Here are some points:
[-14 -54  -3 -12 -19  33 -13 -11  -6   4 -11  25 -30 -17 -21 -30]
[-20 -40  15   3  -1 -24   2 -21  -1 -28 -33 -17  -3 -10  -3 -10]
[ -23  -17   -5   13  -41  -55  -34  -18   -5    8 -127  -16  -28  -28
   17  -19]
[  7  53   7   3  10  -3   9 -11  16 -35  20  14  25  16  48   1]
[-30 -23 -25 -34 -52 -49   6 -68 -20 -12 -12 -16 -37 -23 -42  -2]
[ 10 -32  -7 -27  -4 -25  24   9 -19 -25  21 -57 -34 -38 -18 -12]
[ 29  58  59  -1 -14 -28  22  38  14  61  38   3   0  33  53   6]
[-53 -95 -16 -43  -9 -20 -24 -57  14  -8 -16  -7 -18  10 -31 -35]
[-24 -47  11   4 -16 -33   3 -41  -4 -35 -49 -17   4 -16  -4 -20]
[56 -7 12 -5 19 30 17 22 39 42 -8 35 37 49 66 28]
[37 79 28 39 29 22 33 52 -9 32 17 80 21 -3 38 52]
[ 35 -16   2 -18 -33 -15   9 -10  67  -5 -59 -57   6 -25   5 -26]
[-12  56   5  48  29  37  15 -28  25  64   4  54  74  45  40  40]
[ -4 -34 -45 -18 -15 -42 -13  -9  -8   4  13 -42   6  -5 -50   5]
[-27 -30   0 -28 -12 -34 -16 -22  -9 -18 -24  29   5 -89  -2  -4]
[ 19 -61 -49 -15 -12  15 -28  25 -12 -38 -16 -23 -27 -32  31 -18]
[ 19 -28  21 -16  -2 -65 -20  11 -26  31 -21  -8  27 -31  -3 -15]
[ 70 -10  37   1  -3  -9  45  28   9   9   6  11   8  21  20 -49]
[ 30 -14   5  61  24 -88   4  -3  19  38  -2  28   5  36   8  23]
[ 25  51  -2  63   8  27  29  -9  11  44  33  43   2  42 -16  33]
[ 19 -44   8 -23  27 -27   5   4  10   5 -33 -17 -17 -39 -21 -17]
[  5   7  30  32 -14 -12 -14 -30 -13 -27 -17 -17  -6   2  27  32]
[89 -5 12 15 16 20 -2 40  7 -3 29 44 21 55 12 30]
[ 16   8  -5 -10   7 -28   6 -33  54  59  78  27   5   4  48 -12]
[ 23 -38 -17 -16 -10 -12 -31  14 -15 -37 -15 -22  10 -11  12  -7]
[-19  -6  27 -36  14 -19  46 -32  22   5   8 -21 -13 -60 -15  -4]
[ 20  38  28  58 -20  67  -5 -15  -2  34  31  30  -3  31 -16   7]
[-35 -38  -7   2 -32 -65  12   4   5 -19 -25   1  16  22 -13 -36]
[  7   6 -22  85 -46 -28 -15 -33  45 -15 -48 -12 -34 -27  -7 -29]
[-15 -56 -46 -14 -12 -40 -25 -16 -22 -20 -21 -49 -24  15 -31   0]
[  2  31  58 -20  -6 -21   5   3  -2   7   2 -55  27  26  10  46]
[ 26 -17 -35 -16 -21 -20   4   2  61  22 -15  -4 -15  17 -24 -40]
[ 27  56  -6 -19  35 -19 -42  21 -49  29  18  28  20  43  55  47]
[ 67 100  61  76  16  68  28  38  37  58  81  45  21  14  48  11]
[-13 -15 -11  -8 -24  -8 -13  16  23  13  12 -25  12 -18 -46   5]
[ 22  46 -44  37  65  12  14  72  63  22  42   9  21  27 -47  62]
[  6   6  23  30 -10  -5  -6 -21 -10 -20  -8  -8   8   4  10  25]
[44 57  4 14 17 58  6 33 79 42 62 48 57 11 52 86]
[53 38 26 34 79  7 31 40 63 90 59 52 57 55 69 45]
[ -9 -59 -46 -36  36 -26 -15 -16 -16  19 -18   2 -36 -39 -15  -8]
[28 26 18 63 19 33  5 68  8 30 -3 36 43 22 -4 58]
[  1 -25   3 -28 -37 -13 -24 -26 -12 -20 -22 -11 -41 -13 -33 -20]
[ -9 -41  21  -7 -38  27 -31 -26 -45   0 -35 -36   0   5 -32 -12]
[ 28 -20 -18 -74  -1 -46   2 -43   0 -20 -10 -70   2 -47 -10  25]
[ 32  15   1   3  22   8  39  -6 -15  17  17   6   0  30   9  15]
[ 12  68   5  56  55  42  16  24 -16  56  -1 -46  14  34  33  31]
[-19 -15 -64 -43 -11  47 -27 -45 -21 -23 -28  -5 -50 -38   8 -44]
[ -23  -51  -35 -106    4  -12  -20  -17   -2  -26   -2   16   -2  -10
    6  -24]
[ -28   42   54  -12 -127   14   31    9   31   -3  -54    9   20    5
   -8  -78]
[ 12 -22  20 -50  21   1 -21 -30  -3 -22  23 -38 -32 -18 -22 -33]
[ 14  -4   9  55  39 -15  35  16  60 -23  42  40  -9  44  21  35]
[-11 -45 -35  -4  -4 -34 -15 -10 -15  -6 -10 -30 -14  22 -22  14]
[-12 -11 -21 -13 -27  -2  12 -28 -30 -23  -3 -11 -22 -25 -13  28]
[-25  33   8  56  39  51   9  36  55  35  69  68  54  55  33  37]
[-1 28 -6 38 24 23 10 74  4 44 11 45 57 21 14 18]
[-19 -30 -16  -9 -31 -19 -29  14  14   5   9 -39   9 -31 -60  -3]
[-15 -71 -45  -4  16 -18  -7 -17  -3 -25   1 -36 -36 -46  13  -7]
[-23 -14 -83  11 -32 -31 -19 -13 -91 -39  -2  22  -4 -20  -1  -7]
[24 35 25 31 23 16 -3 -4 34 34  1 36 32 28 24 35]
[ 34  -5  10  16  -3   0   2  65  11   1  -5  11   1   2 -22 -23]
[-54 -42 -17 -38 -27 -23 -62 -21 -30  13  38 -14 -33 -20 -50 -43]
[-37  27 -11  10  33  37  21 -20 -10 -11  20  20 -21 -26 -13  -7]
[-24 -17 -70  12 -30 -31 -18  -7 -84 -37 -11  17  -8 -24  -5 -25]
[-15  -5  22 -35  32 -16  69  10  55 -33 -35   0 -17 -48   6 -31]
[37 62 26 34 21 18 27 55 -6 27 10 67 18 -3 28 37]
[ 17 -30  12  10 -50 -33 -37 -12   4   9 -11   6 -24  -2 -28 -28]
[ 55 -22  22 -23  -2 -12  33  18   7   1   3  10   5  13  17 -47]
[ 50  35 -11  64  -2  34  37  77  -1  73  37  51  32  -6  18  45]
[-12 -24  -4 -15 -16 -64   4 -24   2 -44  31 -38  19 -50 -14 -46]
[ 10  26  16  51 -13  54 -10 -15 -16  25  24  21  -3  26 -13   6]
Here are 10 more points, each followed by its number:
[-26 -30 -31 -31  14 -28 -26 -20  17  -3   3 -21 -19 -73   7 -40] 0
[-20 -21 -31 -40 -15 -53 -16   0  13 -56 -23  50 -96 -35 -37  22] 1
[-22  -6   6  -3  -1 -88  -2 -19 -27 -13 -37 -26  38 -11 -29 -13] 2
[ -2  -9 -52 -10 -33 -38 -36 -17 -62 -21 -51 -11 -14 -32  11  -7] 3
[-46 -29  10 -37  -5 -22  31   7   4  -2  -1 -19  13 -27 -16 -14] 4
[-37 -24 -36 -12 -15   2 -26   8   3 -23 -47 -24 -32  10   4   1] 5
[  5  17  44 -21 -16 -24  12   6   0   0   5 -51  16  18   5  43] 6
[ 38  37  11   3  26 -32  27  36  49  16   4  11  11   8  71  44] 7
[-14  -4  -3 -18 -24  -8  15 -29 -24  -5  14   9   4 -11  -3  48] 8
[-25 -36 -42   3  10  -1  13  -3 -18 -14  -6 -11 -13  18 -31 -92] 9
Which two of these numbered points are nearest to each point below, looking only along the 3 directions in which the first points spread most? Their numbers follow each, nearest first.
[-20 -17 -71   8 -27 -31 -13 -21 -82 -40  -4   9  -5 -23  -6  -7] > 3 5
[ 42 -29 -28 -88  -2 -54  21 -21  -9 -31  71 -48 -39 -40 -37   4] > 0 4
[ 57  23  20 -23  35  18  89 127 -41  42  47  36  82  21  38  52] > 7 6
[ 23  73  61  26  65  39  16 115  85  67  62  74  59  77  95  77] > 7 6
[-26 -11 -13  -4 -59 -56 -63 -17 -64 -21 -16 -23  -2 -16  41 -13] > 3 5
[  4   1 -21 -32 -23 -26   8 -61 -44 -36   6 -13 -43   7  18 -10] > 9 5
[-25 -35  -1  19 -16 -44 -11  18 -55 -29 -43 -14 -27 -40 -36 -96] > 3 9
[-17 -10   0  -1  -6  -4 -47 -23 -21   6   3  28 -28 -12 -37 -42] > 5 9
[ -6 -37  37  -7  18 -45  -5 -20  -7 -11 -19 -21  43  -9 -15 -23] > 4 2
[ -9 -26 -24   6 -22 -24  -8 -19 -23 -12  -8  17 -14  27 -30 -13] > 5 9
[ 19 -34   3 -19   7 -10 -18 -15 -11 -30 -26  -2 -34 -82 -19 -54] > 2 9
[26 17 53 20 45 54 30 45 35 58 40 21 25 43 11 44] > 7 6
[-14 -21 -42  31  44 -37 -13 -12 -13 -39 -14 -34 -19 -98   4 -38] > 1 0
[-24 -12  17 -26   3 -11  42 -33  18   1  13 -18  -7 -58 -16  -2] > 4 2
[ -1 -17 -19   1   2  -7 -18 -26 -39  -7 -15  -8 -20  31 -43 -21] > 5 9
[  6 -22 -20  46   7  30  -9   4  10 -18  49  -9  10   1 -30  22] > 8 6
[-15 -79  12 -74  18 -45   4 -47 -34 -21   8 -22 -49 -34  13 -14] > 0 1
[-39 -31 -14 -27 -10 -20 -11 -38 -23 -13 -17 -31  10   0 -19 -36] > 9 1
[ -5 -30  16 -55  28   3 -31 -36 -14 -33  18 -38 -44 -18 -31 -35] > 0 1
[ 12  29  22 -14  10 -17 -17  11  34 -12  18  12 -17   0  15 -17] > 6 8
[ -2 -14   3 -20 -22 -16 -42  -6 -12  -4   8 -46 -45 -25 -21   1] > 9 5
[  9 -60 -11  -5 -36 -31   9  29  -7  18  -8  -6 -17 -34 -36 -28] > 2 4
[ 41  30  38 -22 -20   0   6  -6 -33  -2  30 -19  29  14  51  -2] > 6 8
[ 98  40  50  34  49  20   4  75  36  49  10  61 -35  17  59   3] > 7 6
[ -4 -22 -82 -42  -3 -44  24 -22  11 -26 -24   2 -19 -23   2 -33] > 0 1
[ -2  22  48 -19 -12 -16 -10   1   0   4   2 -47  21  20  13  34] > 6 8
[  6 -40  33  15  -2 -76  -2  -2 -67 -30   9 -47 -11 -10 -73 -13] > 9 1
[-14 -12 -35 -15  -1 -51 -50 -41 -40  -8   9  -1 -17 -60   1 -11] > 1 5
[ 46  -2 -20  20  21  11 -34 -25  -3  46  19 -28 -13 -14 -36   2] > 8 6
[-73 -27   5 -19 -21 -41 -26   7 -64   9 -30  -8 -31   6   1  -7] > 3 5
[  20  -23  -37  -26  -18   -7  -29  -31    7  -23  -40 -119    8  -66
  -14    4] > 0 1
[-18 -14 -75 -52 -12  58 -22 -49 -19 -28 -33 -11 -51 -43  19 -43] > 3 1
[  8 -19 -31  63   3  41 -13   5   8 -18  60  -4  15   9 -28  44] > 8 6
[-13 -33   6 -19  -8 -36   1 -20 -22  -2 -16 -16  -8 -23  -2 -20] > 2 9
[ -8 -49  12 -23   9 -49 -76 -23 -10 -45 -13 -23  23 -23 -36  -6] > 1 0
[-28 -22 -33  18 -73  -6 -50  28 -16   0   7 -15  -4  11  -1 -19] > 5 3
[ -36  -49  -28  -16  -22   25   -2  -23  -13  -17 -127  -27   -9  -53
  -41   -6] > 3 9
[ 13 -23 -44 -63 -47 -30 -26 -14 -34 -13   5 -12   3 -41 -22 -34] > 1 0
[  -8  -28  -56   13   27   -3   -6 -102  -74  -45   15  -21   -3   -1
   -9    2] > 3 1
[-20 -38  13 -37 -26 -32   6 -18 -12 -22 -86 -42 -23  67  -4 -43] > 2 9
[-23   4 -43 -41 -42  -5   0 -32   2  -8   5 -56 -77 -50 -48 -11] > 1 9
[  51  -32   11  -13   77   -2  -29  -30   -3   11 -127    2   42  -52
   -6  -19] > 4 2
[ -2   6  42 -46 -14   1 -39 -21 -45 -32  12 -30   4 -47 -11  -4] > 9 2
[ 73 -12 -52  -8  11  -6 -21 -21  41 -14 -36 -31   2  -9 -13 -53] > 4 2
[37 50  5 12 13 60 12 36 63 37 62 40 52 13 42 70] > 7 6
[  6   4 -38   1 -28 -20 -25  -8 -44 -14 -38  -8  -6 -20  12  11] > 5 9
[ -1  -3  29 -39 -20  -1 -39 -23 -40 -28  12 -29   1 -41 -12  -5] > 9 5
[-20 -34 -92  -4  -2 -11 -37 -25 -19  -6   2 -28 -47  -4 -82  -2] > 3 1
[-24 -43  -4 -37  -8  -1 -21 -68  -5  -3   1 -55 -41  -4 -30 -32] > 1 0
[-16 -34 -42   6 -34 -38 -19  -3 -15   8  21   0   3 -26 -47   6] > 5 9
[-32 -19 -32 -53 -34  19 -61  12 -24  24 -17  -8  30 -11   3 -27] > 5 9
[-19 -48 -61 -29 -16 -55 -15 -12 -14  -3  12 -62  -5 -13 -66   3] > 1 0
[24 10 52 19 53 54 36 44 35 56 41 25 26 40 14 58] > 7 6
[-12 -18   5  30 -16   3 -50  -5 -29 -29 -17 -19 -15  21  -9 -33] > 5 9
[ 25 -34 -10 -35  -1 -23  30  13 -20 -25  23 -67 -28 -40 -33  -6] > 0 4
[-21  -8  50 -18   1  -9  33  -7  -2 -24  16 -34   2  31  57   4] > 6 4
[-19 -47 -18 -16 -10 -20   1 -18 -50 -57 -30 -40   4  -4 -37 -17] > 1 3
[  -1 -127  -12  -12   15    2    8  -27  -24  -35   -4   24  -18  -12
  -22   -2] > 1 0
[ 18 -24 -98  12  -2 -31  -7   7 -24  16 -45 -23 -65 -48 -20 -47] > 1 3
[  34    0  -35    5   12 -100   23    2   19  -19   12    9   14  -38
    5  -27] > 4 6
[-40 -45   8  -7  13 -13 -11 -35 -43  19 -41  -9 -25 -48   2 -35] > 9 5
[  1  30 -24 -60 -19 -26   0 -52 -15 -43 -20 -26 -29  -9 -16 -52] > 2 9
[-11  15  35  12  48  18  25  87  47  49  19 116  27 127  21  57] > 7 6
[-28  15 -19 -33 -17 -21  -3 -14   6  -1  -5  -8 -44 -50  -3 -30] > 2 9
[-33 -27 -19 -12 -27 -25   4  -1   9   4 -17 -27  12 -12 -47 -23] > 2 9
[ -1  -2 -24  27  12   9  -5  11 -36  56  30   1 -12  21   8  66] > 8 6
[31 49 60 49 35 16 25 55 37 53 82 51 38 52  9 -9] > 7 6
[  23  -12  -51  -29  -29   -5   -2  -25    6  -22  -44 -127   10  -84
  -17   11] > 0 1
